[150  93 161  91 128 117 155 145 132 110 121 101 111 137 117 134 135 150
 140 138 148 182 111 102 143 127  31 167 146 133 100 122 170  91 115 145
  95 195 108 140  94 125]  Deran
[150  93 161  91 128 117 155 145 132 110 121 101 111 137 117 134 135 150
 140 138 148 182 111 102 143 127  31 167 146 133 135 122 170 156 139  95
 123  59 142 131 198 123]  kib
[156 135 128 177  87 143  76 122 119 147 167 183 102 140 109 159 123 142
 118 136 148 141 156 155 163 149 116  93 177 160 156 147 103 128 156 157
 136 171 152 170 177 164]  nas
find: [156 135 128 177  87 143  76 122 119 147 167 183 102 140 109 159 123 142
 118 136 148 141 156 155 163 149 116  93 177 160 156 147 103 128 156 157
 136 171 152 170 177 164] : nas
find: [150  93 161  91 128 117 155 145 132 110 121 101 111 137 117 134 135 150
 140 138 148 182 111 102 143 127  31 167 146 133 135 122 170 156 139  95
 123  59 142 131 198 123] : kib
find: [150  93 161  91 128 117 155 145 132 110 121 101 111 137 117 134 135 150
 140 138 148 182 111 102 143 127  31 167 146 133 100 122 170  91 115 145
  95 195 108 140  94 125] : Deran

[123 111 190 145 141 128 142 134 140 128 129 105 148 140 135 147 138 165
 120 121 132 128 137 131 100 110 155 125 171 100 159 153 120 163 145 106
 135 136 133 142 114 140 124 144 172 149] -> ledi
[138 145 120 142 156 100 172 148 149 158 141 105  74 140 135 143 104  99
 116 114 140 136 111 102 100 107 168 163 175 105 142 182 113 108 163  72
  79 133 133  99 146 167 165 166 123 176] -> mogu
[113 150 116 142 143 128 176 134 181 162 128 105 114 144 135 167 138  99
 121 121 147 128  98 129  83  89 122 168 108 111 151 195 171 132 145  81
  82 144 121 120 114 154 136 144 119 151] -> poki
[138 150 140 142 141 150  89 114  82 124 134 105 114 146 142 184 146 105
 111 118 147  93 163 131 100  98 169  58  88 111 103 160 159 177 148 106
 143 133 144 167 102 166 117 113 129 112] -> mosus
[138 150 116 142 141 128 154 137 140 177 144 105 108 140 130 167 138  96
 129 119 148 129 103 135  99  98 122 141 124  85 142 160 167 132 145  75
  73 133 133 130 114 166 130 166  99 108] -> pef
[156 184  79 136 141 104 143 150 140 101 129 124  62 149 135 171  81  40
 100 121 147  78  96 114  76  98 122  62  86 132 142 160 188 133 145 106
 132 102 133 130 100 214 141 144 123 122] -> goni
[148 150 122 131 140 130  97 134 124 128 129 116 121 133 135 189 161  99
 104 122 155 103 157 155 112  98  73  76  72 115 136  77 170 188 116 131
 156 133 172 195  95 174 117 112 142  41] -> Tilif
find: [156 184  79 136 141 104 143 150 140 101 129 124  62 149 135 171  81  40
 100 121 147  78  96 114  76  98 122  62  86 132 142 160 188 133 145 106
 132 102 133 130 100 214 141 144 123 122] : goni

[169 142 147  93 152 128 131  99 128 110 168 143] -> kab
[126 126 133 130 121 115 125 134 124 125 120 125] -> gugob
[129 128 139 143 131 130 133 126 133 126 128 194] -> zufeg
[194  78 142  70 168 195 132  80 125  99 193 154] -> Vob
[169  95 112  93 143 128 131  99 128 110 168 143] -> perot
find: [194  78 142  70 168 195 132  80 125  99 193 154] : Vob
find: [169 142 147  93 152 128 131  99 128 110 168 143] : kab
common Vob zufeg:  : [194]

[139 223 126 160 117 122 105 126 107 113 116 142] : kuru
[133 223 132 102  92 125 134 133 103 133 125 148] : vib
[133 175 132 102 104 125 134 126 103 133 154 148] : kar
common vib kuru:  : [223]
common kuru kar:  : [126]

[116 130 128 139 113  27 118 139 114 126]  Likeg
[137 126 126 117 140 150 114 125 128 126]  pifor
[128 128 129 128 128 127 128 127 126 127]  gugut
[127 127 135 132 125 167 131 127 112 122]  tigeg
[138 115 125 124 137 195 139 130 141 140]  Tilal
[126 126 129 127 130  83 135 129 127 127]  goduz
[128 126 125 131 128 114 132 137 132 138]  voguf
[137 129 127 108 145 185 127 100 146 114]  fem
common gugut tigeg:  : [127]
common Likeg fem:  : [114]
find: [116 130 128 139 113  27 118 139 114 126] : Likeg
common voguf goduz:  : [126]
common tigeg fem:  : [127]

[103 110 111  55 125 169]  nomul
[ 56 102 221  54 151 110]  sazuk
[ 56 110 221  54 111  56]  tel
common nomul sazuk:  : [110]
find: [ 56 110 221  54 111  56] : tel
common sazuk nomul:  : [110]

[108  63 187  93 106] : pesa
[131 154 148 152 137] : tere
[135 145 138 149 125] : mor
[ 83 135 110 108 174] : zefa
[137  94  88 148 103] : Gula
[137 146 148 137 211] : Vuso
find: [ 83 135 110 108 174] : zefa
common pesa zefa:  : [108]
common mor zefa:  : [135]
find: [137  94  88 148 103] : Gula
common zefa pesa:  : [108]

[151 101 129 130] : bola
[143 144 145 146] : Lika
[129 143 144 101] : Vur
find: [143 144 145 146] : Lika
find: [151 101 129 130] : bola
find: [129 143 144 101] : Vur

[133 157 235 163 164 160 156  24 116 116 188 164]  mafot
[150 156 106 115 122 222 194  71  97 146 115 116]  nodid
[139 140  94 135 169 145 170  91 109 139 143 104]  liviv
[139  68  94 114 169 116 170  91 109 139 143 104]  Zitok
[130 138 227 113 188 165 116  35  77 135 181 139]  Gizi
common mafot Zitok:  : [116]
find: [139 140  94 135 169 145 170  91 109 139 143 104] : liviv
common Zitok mafot:  : [116]
common nodid Zitok:  : [116]
find: [150 156 106 115 122 222 194  71  97 146 115 116] : nodid
common Gizi nodid:  : [116]

[135 132 176 133 169 126] : lev
[ 98 115  71 133  43  44] : Rusid
[133 134  23 150 118 104] : Bofik
[133  84 212 139  44 213] : libal
common Bofik Rusid:  : [133]
common Rusid lev:  : [133]
common lev Rusid:  : [133]
common lev libal:  : [133]

[155  85 128 128 128 163]  Mil
[ 68  84 188 100  77 156]  taz
[157 100 129  44  83  93]  vemen
[142 109 128 176 114 125]  Sed
[101 128 100 157 130 115]  kero
common taz vemen:  : [100]
find: [157 100 129  44  83  93] : vemen
common kero taz:  : [100]
common taz kero:  : [100]
common kero Sed:  : [128]
common Mil kero:  : [128]
common Sed Mil:  : [128]

[ 98 120 135  97]  Kadin
[ 59 212 123 165]  Sipoz
[171  73 125 126]  Midab
[ 98 170 125 138]  gatuv
common Midab gatuv:  : [125]
find: [ 98 170 125 138] : gatuv
common gatuv Kadin:  : [98]
common Kadin gatuv:  : [98]
find: [ 98 120 135  97] : Kadin

[137 123 121 145 127 132  64 127 147 129 167 135 122 101  68 152 112 107
 104 156 134 112 148 148  99 139 103 111 135  81 140 110 107  70 114 138
 143 137 179 141  95 170 121  94 138 105 127 127 140 132 149 142 139]  kos
[158 170 132 157  95 134 151 146 105  99 164 106 106 150 154 169  96 123
 132 133 127 152 128 181 115 140 143  87 104 173 120 161 163 168  86 111
 162 150 165 133 172 149 141  76 121  99 103 126 148 134 186 108 143]  vata
[ 79  73 137  95 154  83 166 112 116 121 152 118 140 138 163  86 144 139
 144 176 116  97 151 114 159  87 113 152 113 127 125 120 156 142 131 120
  86  45 223 124 129 150 143 179 105 122 112 105 157 138  91 113  87]  tep
[132  88 122 113 145 138 105 117 131 123 134 130 133 103  98 150 136 114
 114 149 126 117 139 146 132 144 116 136 136 102 124 123 123  92 121 130
  98 116 162 132 115 142 122 137 130 145 124 129 132 131 139 149 118]  posam
[141  87 126 102 140 140 101 120 151 153  86 158 134 102  91 133 113 125
 127 129 134 116 136 126 116 141 125 129 170 107 144 128  97 106 126 153
  77  99 100 129 122 118 116 111 155 121 158 136 105 130 100 138 104]  pubu
[198  71 120  87 138 155 150  91  86 119 120 132 149 111 113 187 128 134
  69 134 127 141 126 189 149 169 162 150  93 157 147 144 140 129 151 133
  79 143 131 105 142  84 128 178 142 155 123 138 159 101 157 125 106]  Zar
[141 109 141  99 120 138 147 117 153 130 109 140 114 140 158 147  92 134
 174 119 139 134 123 149 109 136 143  95 149 164 134 161 137 109 129 141
  88 104 122 136 153 130 118  65 149 116 141 138 115 146 121 143 114]  pebob
[120 157 147 118 128 122 205 135 119 138  77 133 126 171 215  97 116 164
 177  90 134 135 104  99 142 120 165 124 140 200 129 151 152 207 147 131
 127 118  62 115 178  91 150 110 131 115 136 131 111 150 102 119 123]  zok
[172  80 116  99 119 150 112 118 144 122  73 109 127  93  89 194 158  95
 125 110 124 117 116 141 131 169 120 135 150 114 109 155  93  88 110 126
  85 134  94 133 120 150 110 167 138 165 116 130 110 124 128 198 129]  Bet
[111 176 122 176 124 111  97 149 124 125 164 122 132 122 101 110 158 123
  82 134 119 127 123 119 128 107  93 154 115  84 123  95  87  85 105 114
 196 171 128 124  96 141 134 170 113 140 119 113 127 151 144 112 157]  fivi
[125 104 117 133 136 130  58 119 140 167 170 175 142 109  66 112  87 139
  76 151 143 127 166 133  96 116 122 129 126  83 175  93 120  87 143 147
 130 131 157 127  73 136 120  82 141  92 166 139 147 106 132  89 120]  Rog
find: [198  71 120  87 138 155 150  91  86 119 120 132 149 111 113 187 128 134
  69 134 127 141 126 189 149 169 162 150  93 157 147 144 140 129 151 133
  79 143 131 105 142  84 128 178 142 155 123 138 159 101 157 125 106] : Zar
find: [125 104 117 133 136 130  58 119 140 167 170 175 142 109  66 112  87 139
  76 151 143 127 166 133  96 116 122 129 126  83 175  93 120  87 143 147
 130 131 157 127  73 136 120  82 141  92 166 139 147 106 132  89 120] : Rog
find: [137 123 121 145 127 132  64 127 147 129 167 135 122 101  68 152 112 107
 104 156 134 112 148 148  99 139 103 111 135  81 140 110 107  70 114 138
 143 137 179 141  95 170 121  94 138 105 127 127 140 132 149 142 139] : kos
find: [141 109 141  99 120 138 147 117 153 130 109 140 114 140 158 147  92 134
 174 119 139 134 123 149 109 136 143  95 149 164 134 161 137 109 129 141
  88 104 122 136 153 130 118  65 149 116 141 138 115 146 121 143 114] : pebob
find: [132  88 122 113 145 138 105 117 131 123 134 130 133 103  98 150 136 114
 114 149 126 117 139 146 132 144 116 136 136 102 124 123 123  92 121 130
  98 116 162 132 115 142 122 137 130 145 124 129 132 131 139 149 118] : posam

